Here are some rows, each followed by its group. Rows of different groups can look alike.
[ 37  15   6  -3  28 -16   7 -17  32 -27 -21  -2   0   9 -22  -8  39 -17  -6  16 -34 -26   9 -26 -25  43 -12  -3 -42  41  14   7] 0
[ -9  42 -13  22  31   4  38 -54  11  19 -21  36 -13 -33 -28  -2 -45  49   7 -11  16  12   7  27 -33   2 -44  14 -31  17  40  44] 1
[-27  16  -2   6  -9  18   0 -42  47  48   6  -2 -27 -32 -38  39  -8  57   2 -27  -7  13 -51  43 -21   9 -46  46  -3  47  49  30] 1
[-21  20  56 -21 -56 -24 -29  10 -37  -5 -22  -6  43 -17  36   4 -16  27 -23  19  39  29 -15  24   1 -80  36 -51   9 -50  13  56] 2
[-26 -11 -26  19 -17  39   3  18 -14  39  42  16 -38  20  21  -8   2  10   0 -32   2  11   8  -8   2  13   3  36  23   0 -10 -29] 3
[-21  34 -33  29  34  35  48 -43  -2  35   9  52  -9 -50 -25   2 -48  77  20 -26 -17  21  -6  13 -24 -14 -25  26  -4   6  45   1] 1
[-18  24  37  10 -32 -23  -8  -8 -53 -27 -24  -6  34 -27  32  11 -12  34 -39  30  41   0  17  27   2 -62  17 -33  -9 -19   4  35] 2
[-28 -24 -40  -8  13  41 -34  25  29  19  77   5 -45  -1  23 -30  -2 -21 -25 -40  10   6 -58 -25  29 -18 -14  35  26  16   2 -46] 3
[ -2  54  -4  19   7  -1  17 -60  73  51 -12  -1 -30 -63 -38  39 -33  61   2 -23   6  29 -49  58 -35   1 -76  11 -29  64  57  39] 1
[ 41 -34  30  -4   2 -33   5  50  -3   0 -24 -13  39  36  11  -1  25 -24  27  35 -19 -25  12 -18 -21  -1  46 -30  11 -44 -54 -19] 4
[ 12 -40  45  11 -38  -5  10  33 -12   0 -20  10   9  47  30 -10  10 -12   8  20 -26 -20  31  -1 -32   7  40 -16  -2 -43 -41 -15] 4
[ 29 -39  25  -6  -3 -20   9  20  -3   9 -26 -19  29  42 -27 -24  14 -15  11  30  -8 -20  21 -27 -54  34  36 -11 -15 -11 -43 -14] 4
[ 39 -40  14  13   0 -42   4  35  14 -20 -31 -34  29  37  14 -22  44 -35  29  42 -39 -37  38  -9 -49  34  43 -38   0 -34 -62 -16] 4
[-44 -25 -34  -3  21  51 -15   6  -8  10  60   3 -40  -6  -1  15  -8 -17 -43 -40  21  -1 -18 -30  42  -4 -12  35  11  17   5 -30] 3
[ 23  22  28 -11  14   8   1 -17  14 -41  -1 -11  -4  18 -14   3  23   4 -15  17   8 -32  28 -18  16  30 -15   4 -33  58  -7   4] 0
[ 25  13   1  -5  -6  10  10  -7  23   9   6  -6 -14  19 -17  -5  33   0 -28  -1  -8  -3  14 -10 -10  37 -16  16 -21  34   1  17] 0
[-21 -17 -48  -6  24  44  -8   8  12  20  63  -1 -49 -18   1 -18  -6 -18 -29 -33  25  -7 -36 -32  28 -16 -13  23  21  21   7 -38] 3
[ 38  12 -15  -1  59 -31  15 -29  49 -24 -43   2  -2 -25 -60  -5  28  -2   5  20 -33 -13 -46 -15 -24  82 -30  -4 -49  42  18   7] 0
[ 27  31  -2  14  27   4  20 -33   7 -33   0   3 -11  -4 -19  -3  19   4 -11   9  16  -7  41 -18  -2  19 -45   8 -33  38   6  12] 0
[ 26  32 -35  -9  55  -2  18 -42  47 -22 -12  -8 -18 -33 -37  -8   2  10   9   9 -18  -7  -2  -6 -16  25 -46   9 -46  47  17  27] 0
[-34  62 -67  56   9  -9  38 -24  15  38 -14  57 -28 -37  54 -16 -39  45  41 -24 -27  81 -18  61 -27  -4 -24  -2  -3  -2  12  36] 5
[-31 -43 -15  -5  -2  37 -43  32  22  30  82   9 -42  11  23  -8 -14  -5 -26 -39  19  -2 -50 -24  31  -6  -8  38  26   7  -6 -43] 3
[ 32  21  -1   9  34  -9   8 -17  26 -24  -8   1  -4  17 -14 -24  34 -14 -10  12 -12  -8  -4 -23  -9  37 -20  11 -41  30   6  19] 0
[ -5 -15  49  19  11  36  22 -25  -8  -3  10  -5  20 -12 -73   4 -44  47 -16  -6  21 -66  21 -48   4  -7   4  36  -7 -13  24 -32] 1
[ -4  31 -27  -4  44   9  -1 -50  30  23   5  -2  -8 -33 -43  15 -37  23  13 -22   4   2 -31   9  -1  -2 -34  25   1  28  40   4] 1
[-41  48 -27 -22  -3  -1 -31 -38  25  17  -3  23 -43 -28  20  18 -22 -10  23 -54 -10  65  21  92  54  11 -41  31  57  16  10  -6] 6
[-44  25  -3 -40 -44  29 -10 -14 -21  45   0  24 -43 -10  28  46 -40  29  -2 -57  32  86   4  92  67 -11 -16  42  65  15  12  14] 6
[-28  38   7  -8  18  -8  -8 -29  30  19   0 -19 -14   1 -22  12  39 -11 -15   7  -6 -19  -9  -8  10  34 -27  17 -39  49   4  13] 0
[ 16  17   0  16 -20 -23   5  16 -35  -7 -10 -17  59 -18  35   2  -3  19  11  42  19  -2  -8 -10 -35 -60  34 -66   1 -56  -4  50] 2
[ 50 -49  28 -26 -20 -25 -17  48 -15 -13 -25 -36  38  52  -2  12  29 -54  19  34 -12 -14  34 -19  -4  22  49 -32  10 -26 -35 -22] 4
[ 33 -57  30  16  -3 -27  13  32  18   8 -21 -17  17  50 -10 -31  16 -35  12  35 -45 -27  27 -32 -62  43  38 -23 -13 -13 -51 -19] 4
[ 19  23  -3   7   7  -1  18 -15  15  -3  -2   5  -8  15 -12   1  38  -5 -10  11 -11  -6  10  -6 -15  31 -25   8 -35  33  12  17] 0
[-24  -3 -36   1 -40  -8 -10  30  15  62  12  38 -23   7  55  14 -16   2  19 -38 -21  70 -43  49   7   9   6  25  44 -25  14  47] 6
[ 46  -8  -2 -10   8 -44  -9  37  16  -7 -31 -20  35  36   4 -11  37 -42  33  29 -32 -16   2 -12 -24  19  47 -36  15 -39 -44 -18] 4
[-44  10   1  14 -68  10  -8  35 -21  32  23  34 -38  29  69  10  13   0   7 -35 -35  50   8  50  26   8  -7  25  45 -11  -4  -2] 6
[ 34  19  -1   8  42  -8   6 -14  19 -21 -11   2  -3   2  -5 -22  42  -8   2  16 -11 -25  15 -30   6  31 -18   1 -38  25   2  23] 0
[-37  50  -6 -35 -63   6 -44  -4   8  26  10  -2 -15  22  80  26 -28 -29  21 -32   7  78 -64  70  21 -17  12  13  47   5  49  47] 6
[ 28   1  14 -39  64 -21 -28 -25  52 -50   4 -38 -10  -6 -21 -18  43 -48 -31  11 -15 -26  25 -18  33  42 -27  -6 -24  49  -2  -7] 0
[ -8 -17  51  -2  21  49   5 -15 -18  -4  -4  10  21 -11 -73   7 -61  39 -11 -17  30 -37   9 -27  21 -16  -2  33  21  12  45 -34] 1
[-34  13  -6  -5 -24  55 -17  -5 -10  -3  43   9 -38  -6  -5  10   4  13 -59 -36  34  -5 -20 -20  45 -15 -38  44  -2  45  35 -16] 3
[  7 -28  -5 -14 -23 -24   8  37 -28  29 -35  16  40  15  12   2 -35   0  14   7  -5  10 -26  13 -27 -29  62 -34  30 -71 -14  18] 4
[-19  30  -5 -26  28  10  26 -56 -11  18 -16  18  -6 -40 -53   7 -54  28 -11 -25   8  25  -4  23 -11   0 -22  11  13  27  47  22] 1
[-28 -19 -16  -7 -22  53  14  13   3  25  56  16 -44   3 -15   7 -10  19 -15 -40  22   5 -14 -11  28  14 -27  38  27  27   4 -43] 3
[-20  44 -54  48  13  18  32 -26  11  26   1  56 -31 -34  12  -8 -59  41  45 -30 -17  22  -4  30 -29 -17 -30  21   7  -5  20  -3] 5
[-33 -11 -28   9 -12  28  19  24   2  66  31  39 -34   1   1   8 -21  18  14 -44  -8  43 -48  26   5  24  -2  33  46 -13  -5 -30] 5
[-40  48 -14 -60 -31  -3 -43 -19  22  31   9 -16 -31   0  48  40 -27 -35   3 -40  15  55 -60  59  81 -21  -8  31  45  19  40  29] 6
[-44  -2  61  26 -17  52  -1 -33 -42 -12   0 -14  22 -41 -88  33 -44  74 -44 -16  69 -53  17 -39  -8 -38  17  25   0  24  56  -3] 1
[ -6  62  -4  52   8 -20  27 -40 -62 -58 -45 -12  34 -46  11 -14 -11  34  14  40  29 -25  56   9   0 -59  -9 -48 -26   4  -5  46] 2
[ 31  21   2   9  33  -7  31 -18  27 -23  -7  -2   0   2 -30  10  37  -2  -9  22 -13 -29 -12 -33 -18  18 -11  -9 -58  35  20  13] 0
[-29   3 -23   1 -34 -22  -9  17  15  64 -14  35 -26  11  36  27 -21   4   8 -37 -31  91 -25  90  19   6  -9  17  56 -18  25  34] 6
[ -2  28  -4  23  19  14  58 -48  13   5 -11  40 -21 -31 -37   5 -33  48 -15 -15  13  -3  23  24 -29   7 -40  28 -39  23  39   6] 1
[ 22  20 -12  21   4  -2  18 -15  31 -34   6  -1 -15  29 -13 -18  32  -3   6  12 -35 -17 -11 -24 -21  39 -31  10 -48  29  24  30] 0
[-31  46 -48  21 -18  14  26  -8 -43  27 -15  50 -20 -40  27   7 -40  42  25 -29   6  58  -3  37   4 -45 -10   3  39 -21  12  20] 5
[-43 -22 -30 -19  20  49 -35   6   0  22  63   7 -47 -22  -8  -7 -15 -13 -42 -49  24  13 -51 -30  43 -10 -10  38  27  16   6 -61] 3
[-23 -28 -13  -2  18  52 -13   2  -7  10  66  16 -47 -13   2  -3 -26 -24 -41 -43  28   5 -30 -47  37  -7   5  39  20  14  10 -58] 3
[-48 -28 -25 -42  15  59 -32   6  -9  15  65  15 -35 -18 -17 -13 -20 -19 -32 -51  33  44 -54 -14  75   2 -14  47  41  12   7 -64] 3
[ -2  33   8 -13   3  25  18 -39  -1  29 -32  39   8 -39 -52  11 -59  45 -21 -14  23  -2  -8  18 -21   2 -13  24  -4  30  48  18] 1
[ 42 -34  10  -7 -15 -49  14  42 -19 -17 -18 -25  46  37  17  13  37 -39  41  43 -26 -34  30 -15 -34   1  43 -45  -4 -51 -47  -8] 4
[ 29 -44  26 -20 -35  -5 -24  46 -33   3  -2 -15  34  45  23  -6  19 -40  15  15   3 -17   5 -28   0  -7  50 -24  19 -54 -48 -27] 4
[ 26  19  -9   5  43   1  27 -26  10 -19  -4  13   1  -8 -31 -23  23  -3   2   5  14  -6  23 -27   6  31 -40  11 -32  31   5 -20] 0
[-25 -27 -49 -15  20  42  -8   5 -14  13  58  22 -28 -12 -17 -12 -19 -18 -31 -36  41   1 -23 -41  38 -34  -8  29  19   2   8 -22] 3
[-32   7 -27  -5  11  48  -8  -1 -19   0  48  10 -39  -7  11 -10   0  -6 -40 -36  35  14   4 -21  37  -6 -13  37  11  18   9 -18] 3
[ -4  29  -7  13   1 -12  32 -48  13  33 -34  20  -4 -44 -42  13 -45  67  -4  -2  -3  19 -22  23 -72  -9 -16   5 -38   6  48  27] 1
[ -4   8 -12  27   2  45  41 -31  -7  42   0  34  -5 -19 -44  12 -61  60   3 -25  18   0  -7  -1 -60  -5 -17  28 -10  10  39  -3] 1
[ 33  36 -14  24  19 -12  18 -18  30 -17  -9   9  -1   1 -18 -13  36  10  -1  20 -24 -13  -4 -22 -27  28 -25  -3 -50  32  17  36] 0
[ 36 -41  10   6   2 -22  21  18  13   0 -35 -16  19  37 -17 -16  15 -17  10  31 -20 -29  36 -33 -62  34  35 -21 -18  -6 -41 -17] 4
[ 37 -14  35 -37 -30 -36 -15  45   9   5 -23 -22  38  40  19   8  24 -43  34  31 -29 -17  22   5  -4   7  42 -33  10 -38 -52 -26] 4
[ 19 -51  26 -31 -25 -24  -6  44 -14   4 -20 -30  39  45  -2  15  15 -34  11  35  -7 -14  -9 -11 -24  14  50 -37   2 -41 -41   6] 4
[-26 -18 -25 -18   7  39  -6 -10 -19  11  47  21 -15  -6 -21  -5 -31  10 -24 -34  31  12  17 -22  48 -12   2  37  36  -6  18 -28] 3
[-24  28  19 -20 -16 -18 -17  -7 -30 -25  -6 -15  52 -46  10  49 -18  27  -3  26  47  -6 -56 -12  17 -95   9 -52   2 -11  19  39] 2
[-39  41  56  -3 -54 -18 -30 -10 -61  -9 -40  -6  42 -36  -2  45 -32  48  -9  22  35   5 -20  20   2 -93  24 -35   6 -29  27  44] 2
[-10  21  41  12  -8  21  17 -47  20   8  -6 -21 -11 -33 -60  47 -34  60 -26  -6  40 -23 -20   6 -48 -19 -17  33 -30  36  64  46] 1
[-37  36 -40   9  14 -25 -18 -32  46  23  13  -5 -27 -34  31   8 -31   0  30 -31   2  43 -43  69   6 -14 -32   7  16   2  25  22] 5
[ 34 -59  46  -5  -5 -23 -33  42  40  -8   6 -53   7  62  15 -18  46 -57  14  34 -41 -37  19 -23 -42  30  36 -16 -14 -25 -43 -10] 4
[ 34 -39  23  10  10 -42 -15  20  10 -20 -36 -44  19  55   2 -24  49 -59   8  36 -30 -47  49 -12 -38  36  40 -25  -8 -31 -50 -28] 4
[ 46  19 -11  -8  70 -27  18 -45  50  -9 -61  -7   6 -36 -73  -6   2  -6  12  23 -32 -20  -5   4 -16  47 -24  -5 -33  31   6 -20] 0
[-25  10 -24  -5 -16 -31 -20  17  24  49  -5  30  -7   6  44  16 -17  -7  12 -22 -14  73 -57  75   3  -5  11   1  43 -12  24  42] 6
[ 41   8  12  -2  44 -22   1 -14  39 -34 -18  -5  -5  -1  -4 -44  32 -28 -35  18 -22 -19  11 -17   2  40  -7  -4 -40  15   5  24] 0
[-19  40  36  20 -25 -22 -14 -13 -62 -25 -28   3  49 -43   3  33 -44  42   3  17  21 -16  39  18   8 -69  17 -47   3 -29   6  32] 2
[-35  24 -76  45 -18  -5  31  -4  11  61 -10  75 -38 -12  58 -13 -22  35  32 -38 -39  97 -19  71 -15   5 -29  14  40 -18   6  19] 5
[ 33  26  -9  -4  26  19  19 -27  16 -19   2  -3  -9 -12 -39   4   7   7   8  11   1  -9  -4 -28  -5  31 -30   7 -41  21   9  24] 0
[ 33 -39  18  21  -2 -25  -7  45  11 -35   6 -35   6  67  41 -38  32 -34  22  19 -24 -53  36 -24 -10  19  47 -15 -24 -33 -64 -33] 4
[-27  60 -50  28  45   9  30 -60 -11  13 -28  63 -12 -57 -34 -11 -51  45  14 -25  -4  35  15  30  -3 -13 -49  10 -12   9  37  17] 1
[-17   0  19  18  -5  47  29 -39 -32  17   7  15   2 -32 -74  17 -50  73 -12 -22  21 -19   9 -23 -28  -4 -12  36  16  10  54  13] 1
[-28 -22 -50  -8  35  51 -19 -10 -13   7  54   3 -36 -18  -4 -24 -10 -15 -34 -41  32   2 -15 -35  45 -21  12  35  11   4  10 -54] 3
[  3  23   0 -15   9  24  11 -36  21 -17   5  -8 -30 -10 -36  25   4  12   1  -6  -3  -1  15  15  26  37 -55  39 -12  56  25  10] 0
[-20  11  55 -19 -23 -12 -19  -4 -58 -24  -4 -13  47 -14  14  21 -14  17  -2  19  43  -1   2   5  25 -69  23 -46  13 -33   3  27] 2
[ 33 -34  19   4 -24 -37 -20  53  -3  11 -16 -13  42  33  16  -4  32 -35  17  31 -16  -9 -34 -14 -19  -8  55 -39   7 -37 -38  10] 4
[-29  23 -43 -24 -31 -15  -9   5  -2  67 -14  28 -19 -20  16  40 -24   3  22 -29 -13  69 -51  86  24  -9 -35  18  44  -9  22  25] 6
[ 40 -44  21  -8 -30 -12  12  52 -29  14 -26  -2  45  34  12   3   6 -16  47  32 -28 -13  19   1 -33   3  40 -47  23 -60 -50 -21] 4
Group 1 spreads out most along one direction. Which 3 other groups' directions of most spread are closest to that one, closest first?
5 0 2
Which 2 groups are nearest to each row below, nearest first, going by the distance to the group's nearest row?
[ 36 -33  14  -4  -8 -43   7  37   2 -26 -26 -17  36  33  23 -16  42 -32  14  43 -27 -30  27  -8 -23  10  41 -38   0 -44 -36   2]: 4 2
[ 21 -45  13  -1  -2 -19   8  40 -11   4 -16   6  21  35   6 -16  10 -26  20  19 -14 -17   8 -17 -34  16  41 -27  -1 -38 -43 -23]: 4 0
Which 3 groups are nearest to each row below, nearest first, going by the distance to the group's nearest row?
[-22  51  15  10 -17 -35 -20 -30 -24 -34 -24 -21  62 -49  12  27 -14  51  -1  34  40 -28 -42   9  10 -95  18 -54 -35  -1  18  45]: 2 1 4
[-38 -26 -13  -3  -2  54 -11   6 -11  21  50   9 -39  -4 -14   1 -14  -2 -33 -47  10   8 -43 -16  40   4 -10  40  19  20   8 -48]: 3 5 1
[ 41  33  -2   9  59 -26  10 -35   8 -32 -59  21   9 -13 -45 -13  34  -3   3  28 -32 -40  33 -13 -11  37 -42 -10 -62  30   3  -1]: 0 1 4
Which 2 groups are nearest to each row below, nearest first, going by the average distance to the group's rows?
[-12   6   6 -39 -45  -4 -24  20  48  -1  14 -10 -21  24  46  21  25 -39  20 -24 -33  52 -37  60  46  32 -11  11  35   9  16  33]: 6 5
[-39 -23 -20 -16 -17  50  -9  17 -24   8  57  13 -32   8  12   0  -8  -2 -31 -38  35   4 -20 -18  53  -2  -7  39  21   6   2 -47]: 3 6
[ 19  24   0  19  23  -6   8 -27  40 -20  24  -6 -17  15  11 -10  40  -6   9   5 -19  -1   7  -8 -21  37 -44  14 -40  36   9  24]: 0 1
[ 13 -17  16   2 -34 -40  14  33 -47 -10 -25  -9  73  22  31  11   0 -15  24  36  44  10  10   3  -8 -46  40 -55  14 -71 -27  19]: 2 4
[-10  27  12   3 -24 -22 -16  -4 -55 -25  -3 -11  45 -32  16  17 -22  30   6  28  43  -3  -1   8   7 -79  14 -54   9 -27   2  29]: 2 4
[-24 -31 -29 -15   8  51 -24  17  29  40  66   3 -41   1  -9   9  -6  -8 -31 -39   0   2 -41 -16  38  -2 -15  46  28  14   1 -54]: 3 6
[-24  26  48  -3 -37 -27  -2   1 -47 -10 -32 -20  29 -21  35  21 -16  25 -22  27  30  19  10  40  10 -77  29 -39   9 -44   7  33]: 2 4
[-25  36 -28   2  31  36  23 -58 -28  19   5  31  -2 -47 -62   1 -69  34  -8 -37  32   2  -6  -7  -2 -20 -32  21   2  21  50   4]: 1 3
[ 20  -8  18 -22 -33 -31 -31  31 -28 -36 -29 -32  29  54  43  16  29 -75  30  28 -10   1  21  15  37  13  41 -23  23 -18 -29 -11]: 4 2
[-21   8   6  17   6  42  25 -38 -36  23  -1  30   0 -19 -60   6 -61  41  -2 -22  18 -19  35 -20  -9   2 -29  33  -2   4  48   2]: 1 3
[ -2  20  -7  16  17  29  20 -43 -16   7   9  26   9 -40 -51  -3 -62  67  -7 -20  23 -18  -5 -17 -11 -24 -15  19  -6   7  48  10]: 1 0
Which 2 groups are nearest to each row below, nearest first, going by the distance to the centre of the group?
[ 12 -33  45 -14 -36 -23 -20  32  12  13 -48 -21  17  27  18  10  18  -8  -4  19 -20   0  -9  16 -19   6  38 -17  12 -27  -9  -5]: 4 2
[ 46  11  21   8  40 -13  17 -22  29 -29 -37  -5   1  10 -31  -7  31  -9 -21  23 -29 -25  18  19 -16  53 -13  -2 -42  41   2   0]: 0 4
[-21  45  -3  29  -6  49  31 -41 -52  22  -3  30   8 -44 -45   0 -52  75  -6 -17  37  -8  18  -3 -11 -33 -15   8  -2   2  33  30]: 1 2
Group 5 spreads out most along one direction. Which 3 other groups' directions of most spread are closest to that one, closest first?
1 2 3
Which 3 groups are nearest to each row below, nearest first, going by the average distance to the group's rows?
[-39  23  50  -8 -35   0 -16  11 -70 -12  -9   6  45 -42  18  14 -26  40  -3  13  44  -2  -9   2  16 -89  37 -40  32 -49   9  26]: 2 1 4
[-20  34  64 -12 -69 -23 -18  10 -53   5 -44  -2  49  -6  20  26  -9  34 -35  28  39  20 -19  38  24 -71  34 -45   7 -43  31  43]: 2 6 4
Group 3 spreads out most along one direction. Which 3 other groups' directions of most spread are closest to that one, closest first?
5 2 0
Which 3 other groups have their centres nearest to the centre of group 2, nearest first?
1 4 0
Which 3 other groups have their centres nearest to the centre of group 0, nearest first?
1 4 3
Which 3 groups are nearest to each row below, nearest first, going by the distance to the centre of the group?
[-29  28 -12 -35 -28 -26 -52  22  31  23 -14 -10   2   4  55  28 -13 -45   4 -23 -11  62 -57  71  40   0   6   7  35  10  38  50]: 6 5 3
[-41 -21  -7  -9  -2  64 -40   3   3  17  64   8 -51  -4 -13   9 -19  -1 -47 -55  12  11 -33 -23  44  12 -25  55  27  34  18 -51]: 3 1 6
[-27 -45 -32 -16   1  33 -26  21   0  23  63   7 -41   3   6  -5  -9 -29 -14 -43  -6   8 -29 -17  41   5 -12  53  31  12   8 -53]: 3 6 5
Which 3 other groups have their centres nearest to the centre of group 1, nearest first?
0 5 3
Which 3 other groups have their centres nearest to the centre of group 5, nearest first?
6 1 3
Group 6 spreads out most along one direction. Which 3 other groups' directions of most spread are closest to that one, closest first?
0 3 5
Group 4 spreads out most along one direction. Which 3 other groups' directions of most spread are closest to that one, closest first?
2 0 5
